In the data rows, 128 means zero.
Here are some points:
[103 104 104 127 132 129 126 148 134 124 137 135 137 114 132 143 105 154
 137 130 142 156 147 131 104 127  96 120 116 116 128 146]
[154 160 116 149 133 154 136  99 133 140 129 135 126 106 149 124 146 105
 124 143 136 137 161 140 147 131 143 103 129 126 144 141]
[118 108 103 135 117 127 125 116 153 142 140 129 108  89 124 125 154 140
 139 128 135 169 145 130 124 130 114 117 143  96 116 140]
[ 86 165 155  72 113  47 204 171  10 103 143  95  98 119 197 129 110 124
 149  71   0  53  28 123 136 131  88 195 127 113 114  66]
[116 120 131 153 184 105 135 163 103 118  95 139 169 147 114 142 124 143
 137 106 141 117  82 132  93  82 144 128 123 160 107 123]
[176 133 119 140 102 164 117  82 171 158 160 135  94 120 125 118 151 136
 116 159 164 137 173 128 173 138 117 112 165 111 103 154]
[138 133 144 163 158 141 116 139 117 116 128 131 150 138 100 119 126 143
 122 114 146 129 127 143 110 115 143 127 118 152 130 127]
[119 120 155 120  99 137 118 156 130  83 129 123 135 138 102 109  80 120
 133 132 105  98 132 119 125 164 113 163 112 136 145  89]
[147 138 113 132 112 139 130  97 157 151 139 126 107 116 137 125 155 126
 123 148 146 147 157 129 141 130 139 109 158 114 118 139]
[137 142 129 129 126 144 116 123 122 124 141 121 128 117 115 109 138 113
 110 116 130 124 147 117 135 139 148 135 133 131 141 126]
[134 141 130 119 118 165 117 141  84 129 154 130  87 113 123  84  94 106
 121 112  79 139 144 119 155 171  95 165 124  99 104 103]
[120 119 151 120 102 136 118 152 134  91 126 124 135 137 108 114  88 119
 134 133 112 105 134 119 125 158 116 153 115 135 145  97]
[145 127 130 136 117 165 115 118 149 144 141 136 124 129 113 119 140 128
 111 142 166 142 170 133 135 140 139 116 120 143 133 147]
[118 113 110 141 133 124 133 121 146 139 131 136 123 100 127 131 155 138
 145 126 140 157 135 139 117 126 114 120 136 109 118 141]
[135 131 133 146 143 138 123 126 128 128 127 126 143 134 126 128 135 125
 125 127 150 129 138 136 121 123 142 114 125 141 139 140]
[133 135 116 137 135 138 119 136 108 137 154 118 118 106 150 123 114 123
 126 108 114 136 146 130 127 140 115 120 133 127 135 135]
[113 118 112 109 120 106 121 134 150 136 125 132 136 141 128 142 128 133
 146 131 127 117 111 132 101 105 112 140 129  99 123 129]
[139 142 130 119 121 129 116 128 136 128 124 143 129 124 131 115 144 115
 117 129 117 133 141 114 144 128 140 138 123 137 154 129]
[122 131 140 145 176 118 139 158  97 119 102 136 161 143 128 142 117 144
 138 115 138 106  98 144 102 106 131 132 121 154 123 131]
[143 138 139 153 149 150 118 128 123 127 132 132 142 134 120 124 133 132
 121 124 153 128 133 140 119 118 142 118 125 149 137 138]
[151 146  95 151  99 139 133  75 176 161 154 113  76 109 143 114 182 148
 117 123 132 158 147 126 158 143 110 141 185  99  90 136]
[110 123 132 143 184 104 151 162  86 115 104 137 158 139 128 144 115 148
 144 114 128 106  89 143  97 110 120 138 121 153 118 134]
[126 137 124 129 127 107 140 113 118 139 133 120  97 133 141 128 137 109
 140 118 110 120 109 121 150 129 138 134 141 115 118 112]
[ 30   0 183   0  20  83  96 212 234  78  41 105 145  84  64 145  97 142
 148 219 103 174 179  40  76 164  61 175  46 120 178  78]
[117 109 109 134 121 126 119 121 147 139 140 130 118  95 128 131 139 137
 142 129 135 161 145 128 120 129 113 118 135 104 125 144]
[125 128 139 116 107 131 139 125 133 130 128 130 107 126 142 141 128 117
 142 150 127 133 126 124 138 138 127 120 127 133 136 131]
[136 136 122 133 132 145 118 135 111 133 153 118 119 108 146 119 116 118
 125 115 114 133 146 128 128 145 117 124 130 129 135 134]
[160 170 133 135 110 161 119 117 108 113 144 126 130 122 124 104 123 113
 104 121 111 107 159 118 152 154 148 145 140 125 147 117]
[160 170 133 136 111 162 119 116 108 114 143 126 130 123 123 104 124 113
 104 120 112 109 160 119 152 153 149 143 140 126 146 118]
[102 121 131 145 191  95 157 170  76 111  99 138 162 137 128 146 109 153
 148 107 122 103  79 143  89 108 111 146 121 157 110 134]
[134 123 123 116 101 141 111 105 154 138 140 128 118 120 125 118 139 119
 115 134 138 151 162 126 152 151 123 132 129 117 131 137]
[105  91  83 111 138  47 162 119 146 107 122 105 128 144 108 170 120 171
 142 134 132 131  80 136 106  79  77 123 142  87  68 126]
[114 122 150 115 114 129 121 152 122 102 127 118 126 119 109 120  91 124
 132 127 103 116 131 111 127 149 124 161 110 132 146 107]
[179 131 117 141  99 165 116  78 177 162 162 136  90 121 124 119 153 139
 117 162 168 139 176 128 177 138 113 111 168 109  98 157]
[129 124 127 134 126 144 123 121 141 129 134 121 108 113 142 118 141 114
 118 127 126 143 161 135 131 143 119 122 134 121 141 133]
24 more points follow, each with its number after it:
[137 137 131 133 123 148 118 124 128 121 139 122 126 121 123 113 135 121
 115 121 131 122 146 122 136 139 143 134 135 131 136 129] 0
[123 115 132 119 128 134 124 140 136 126 124 134 136 120 124 131 131 133
 132 134 142 129 148 133 115 133 133 115 128 141 137 134] 1
[ 93 163 152  76 114  59 192 167  21 104 145  97 101 119 187 124 112 122
 142  76   0  61  41 122 137 133  96 190 128 116 117  71] 2
[124 127 124 140 133 136 122 131 139 136 134 121 128 109 139 127 132 125
 136 131 132 139 143 129 119 137 122 116 133 124 136 138] 3
[104 122 135 143 195  95 156 176  73 111  95 139 166 143 126 147 109 151
 146 105 119  97  73 143  89 102 119 147 117 159 112 128] 4
[134 136 127 125 128 129 123 126 141 136 135 127 122 124 133 130 133 121
 134 125 129 135 132 126 141 136 127 121 129 125 127 129] 5
[129 192 199  66  81 129 154 137  75 105 153 127  79 171 175 125 101  94
 142 160  33  37  69 126 185 173 126 162 113 119 149  79] 6
[125 122 116 116 121 114 124 114 134 126 119 117 123 126 133 134 143 114
 130 117 112 131 125 125 135 114 115 118 136 128 122 113] 7
[128 130 140 112 119 107 145 132 113 113 137 125 113 136 142 132 114 125
 126 127 106 111  95 131 131 125 116 135 119 127 121 114] 8
[122 123 163 113  94 131 123 165 136  96 129 119 129 123  99 112  82 119
 114 139 104 100 137  98 128 168 134 178  94 134 156 100] 9
[125 106 115 125 104 153 113 121 155 123 108 146 146 121 120 123 118 131
 118 159 155 142 166 142 127 146  98 110 123 132 135 146] 10
[135 128 130 136 124 146 124 118 138 128 134 124 111 113 141 116 138 116
 117 128 124 139 161 135 133 143 122 123 135 122 142 132] 11
[131 132 124 133 135 127 125 140 115 135 127 126 128 134 128 124 131 113
 125 114 117 126 112 122 130 121 140 127 129 125 118 116] 12
[123 134 138 125 121 121 139 117 119 129 125 125 109 131 142 131 126 114
 142 130 118 110 115 120 148 142 132 133 127 121 131 115] 13
[139 139 146 176 190 121 133 150  88 114 111 135 167 153 108 131 129 149
 131  99 144 111  90 148  98  86 154 122 119 172 121 124] 14
[119 111 110 135 123 127 121 120 146 140 140 131 117  95 130 131 141 136
 143 129 136 161 145 130 122 129 115 116 135 105 125 144] 15
[129 123 133 128 121 149 118 131 147 131 128 132 132 125 116 123 134 124
 122 143 149 135 155 126 126 138 130 121 123 139 140 140] 16
[135 141 132 116 118 131 117 129 137 124 123 144 132 124 128 116 139 118
 117 132 116 130 142 117 143 131 134 143 119 139 154 129] 17
[156 141  79 143  77 140 130  57 168 165 174 113  70  81 144 112 187 139
 117 143 117 174 168 113 176 127 108 127 200  54  73 136] 18
[145 137 127 138 130 155 118 122 122 126 143 123 127 120 123 112 139 123
 115 120 138 129 149 119 136 137 150 123 130 129 143 137] 19
[131 127 123 128 124 123 118 121 131 130 131 120 121 122 136 126 134 124
 149 142 135 144 139 128 141 128 141 109 134 132 127 133] 20
[130 130 133 129 132 136 115 131 133 122 138 119 134 123 106 111 133 119
 112 114 128 113 141 109 127 136 145 133 128 128 141 122] 21
[126 145 146 111 115 129 132 118 118 125 128 131 119 155 148 140 137 123
 126 145 121 115 126 127 134 136 130 113 129 132 133 134] 22
[128 137 126 124 125 105 142 110 120 137 130 120  98 137 144 130 138 110
 147 120 113 117 103 119 154 131 136 129 140 118 122 105] 23
Which three of these numbered points are nearest to each point below, looking only along the 7 directions in which the first points spread most? Their numbers follow each, nearest first.
[122 102 115 125 105 149 114 120 158 124 105 145 145 121 122 128 118 131
 122 160 158 143 163 142 125 144  96 108 122 132 134 148] > 10 16 1
[118 110 105 142 123 127 128 113 159 142 135 135 119  96 125 129 164 136
 145 130 147 168 144 136 120 126 117 112 138 102 119 144] > 15 3 20
[109 124 137 139 191  99 153 177  70 118  96 141 165 138 128 148 109 151
 147 103 121 103  80 142  83 108 109 158 125 158 109 126] > 4 14 8
[130 138 133 123 122 127 126 120 126 123 137 120 113 129 141 137 125 122
 138 136 108 119 112 124 142 139 123 140 124 134 121 124] > 13 22 8
[123 126 123 139 129 135 123 130 139 136 136 119 126 108 141 127 133 122
 139 132 130 139 144 127 124 141 120 117 134 120 134 135] > 3 20 5
[130 131 134 130 132 135 114 129 135 121 138 118 137 123 102 109 137 119
 110 112 130 111 140 105 127 134 150 134 130 128 143 121] > 21 0 17
[128 137 128 120 121 103 144 110 117 139 131 120  98 137 151 131 137 108
 145 118 105 117 100 119 155 132 132 129 138 114 123 105] > 23 13 8
[128 134 132 119 119 126 124 121 131 125 133 121 116 132 140 136 125 121
 135 136 111 122 112 122 141 136 125 136 125 131 125 124] > 13 22 7
[134 135 115 137 136 139 119 137 106 136 155 119 119 104 152 123 113 124
 126 107 114 137 148 131 125 141 113 120 131 127 137 138] > 3 11 5
[168 128 171 117  78 138 190  79  60 131 165 153 103 118 199 161 110 127
 153 155  69 107  95 176 172 167  67 135 119 104 112 131] > 8 13 23
[149 130 113 144 127 118 129 101 148 148 122 129 119 119 137 144 164 111
 147 138 157 159 131 142 117 125 149  77 137 128 120 144] > 20 3 15
[131 140 152 168 159 127 118 136 118 118 113 136 152 148 107 131 131 141
 123 105 163 121 130 142  99  92 155 118 117 170 127 129] > 14 1 12
[134 134 122 128 123 135 121 132 124 139 132 123 115 128 134 122 134 108
 123 122 119 132 126 121 140 132 139 123 134 116 122 121] > 5 0 12
[112 109 109 138 119 126 123 125 158 138 129 129 125 106 124 134 146 137
 140 130 145 156 134 128 117 122 120 112 128 109 123 142] > 15 3 20
[134 142 128 120 117 140 116 136 115 127 140 119 119 127 128 109 124 108
 112 113 106 122 124 113 144 141 142 136 135 114 126 109] > 0 21 13
[130 131 127 130 122 126 130 119 135 132 126 124 115 131 136 137 132 117
 138 132 127 122 123 125 141 135 133 118 130 123 131 130] > 5 20 22
[126 123 118 118 121 117 124 115 134 127 120 119 123 125 135 135 142 114
 131 120 115 132 127 125 135 116 116 118 135 128 123 116] > 7 5 20
[148 150 127 136 124 153 119 122 120 132 135 114 122 123 118 111 136 116
 121 125 130 120 140 118 143 132 150 126 136 130 141 128] > 0 19 21
[158 142  70 140  68 139 133  47 174 172 179 110  60  74 149 111 195 139
 117 146 113 180 172 110 184 129 103 127 210  41  65 137] > 18 15 11
[255 200  54 113  34 182 168   0 198 255 225 140   0  82 226  62 255  84
  89 181 123 215 217  63 255 166 175  48 255  40  30 173] > 18 11 15
[152 127 128 119 132 128  99 142 138 123 125 119 122 130 115 104 133 124
 114 112 139 129 141 126 110 140 148 144 124 143 154 141] > 21 0 17
[122 132 136 139 116  99 146 106 110 137 132 120  89 132 148 135 133 102
 151 124 107 118  93 115 159 132 142 137 141 121 119 110] > 23 13 8
[127 122 148 129 106 160 115 137 146 120 134 136 126 127  96 116 105 127
 120 144 138 126 166 127 135 163 121 152 115 142 140 130] > 16 10 21
[144 127 127 113 113 110 138 122 122 119 142 108 113 125 160 134 128 125
 108 126  86 110 100 131 115 140 102 135 126 124 114 100] > 8 13 23
[122 124 141  87 102 121 112 142 144 121 117 136 127 114 118 112 140 116
 119 138 101 136 145  94 137 139 129 154 111 135 158 114] > 17 21 9
[144 138 128 137 130 155 118 123 123 125 143 124 127 121 122 112 139 123
 115 120 138 129 149 119 136 137 149 124 130 130 142 136] > 19 0 11
[127 133 119 130 127 103 138 113 122 140 131 121 100 138 138 132 137 100
 136 116 110 117 104 120 148 126 141 131 145 119 123 110] > 23 13 7
[108 105 107 139 129 121 125 130 145 130 132 131 125  97 115 129 142 146
 144 123 137 162 134 133 111 123 111 123 132 106 117 138] > 15 3 20
[137 134 111 130 124 123 122 124 115 157 147 120 108 133 135 118 132 104
 112 100 104 128 122 118 151 121 143 139 139 114 126 115] > 23 12 13
[126 124 131 133 130 134 121 140 134 119 120 128 140 127 121 131 125 130
 125 132 141 128 140 127 120 130 129 131 124 139 142 131] > 1 16 21
[128 185 191  73  87 128 151 135  83 109 150 127  84 166 172 127 106  97
 142 158  45  48  75 127 179 167 126 157 114 119 147  86] > 6 8 13
[131 132 137 128 120 133 132 109 136 129 124 126 118 126 145 146 125 117
 145 141 132 120 138 122 141 135 130 124 137 122 140 133] > 22 20 5
[102 116 158 104 102 115 121 167 117  92 127 109 129 123  96 113  71 124
 129 128  76  96 122  99 128 161 123 185 101 127 149  83] > 9 8 21
[133 111 140 130 102 160 131 131 146 108 129 147 150 136 116 140 105 146
 123 163 147 124 155 154 126 139  91 130 102 134 131 142] > 10 16 1
[136 142 128 129 126 139 119 122 122 126 140 120 125 120 118 111 139 112
 114 116 128 123 142 117 137 138 147 135 135 130 138 124] > 0 21 19
[130 129 124 125 121 127 125 122 133 133 130 126 119 126 137 133 130 117
 136 133 131 126 128 126 139 131 132 122 132 123 132 128] > 5 20 7
[104 120 132 141 189  98 154 168  82 113  99 138 162 140 128 147 112 151
 146 113 126 104  83 143  92 108 115 141 119 154 115 134] > 4 14 12
[134 132 134 152 174 123 140 153  93 125 113 136 157 148 135 144 120 134
 137 119 136 110 105 148 108 111 139 127 124 157 129 137] > 14 4 12
[130 123 149 131 108 167 113 134 149 123 138 140 126 129  95 115 108 127
 117 148 145 129 174 131 135 166 117 151 115 144 140 136] > 16 10 0
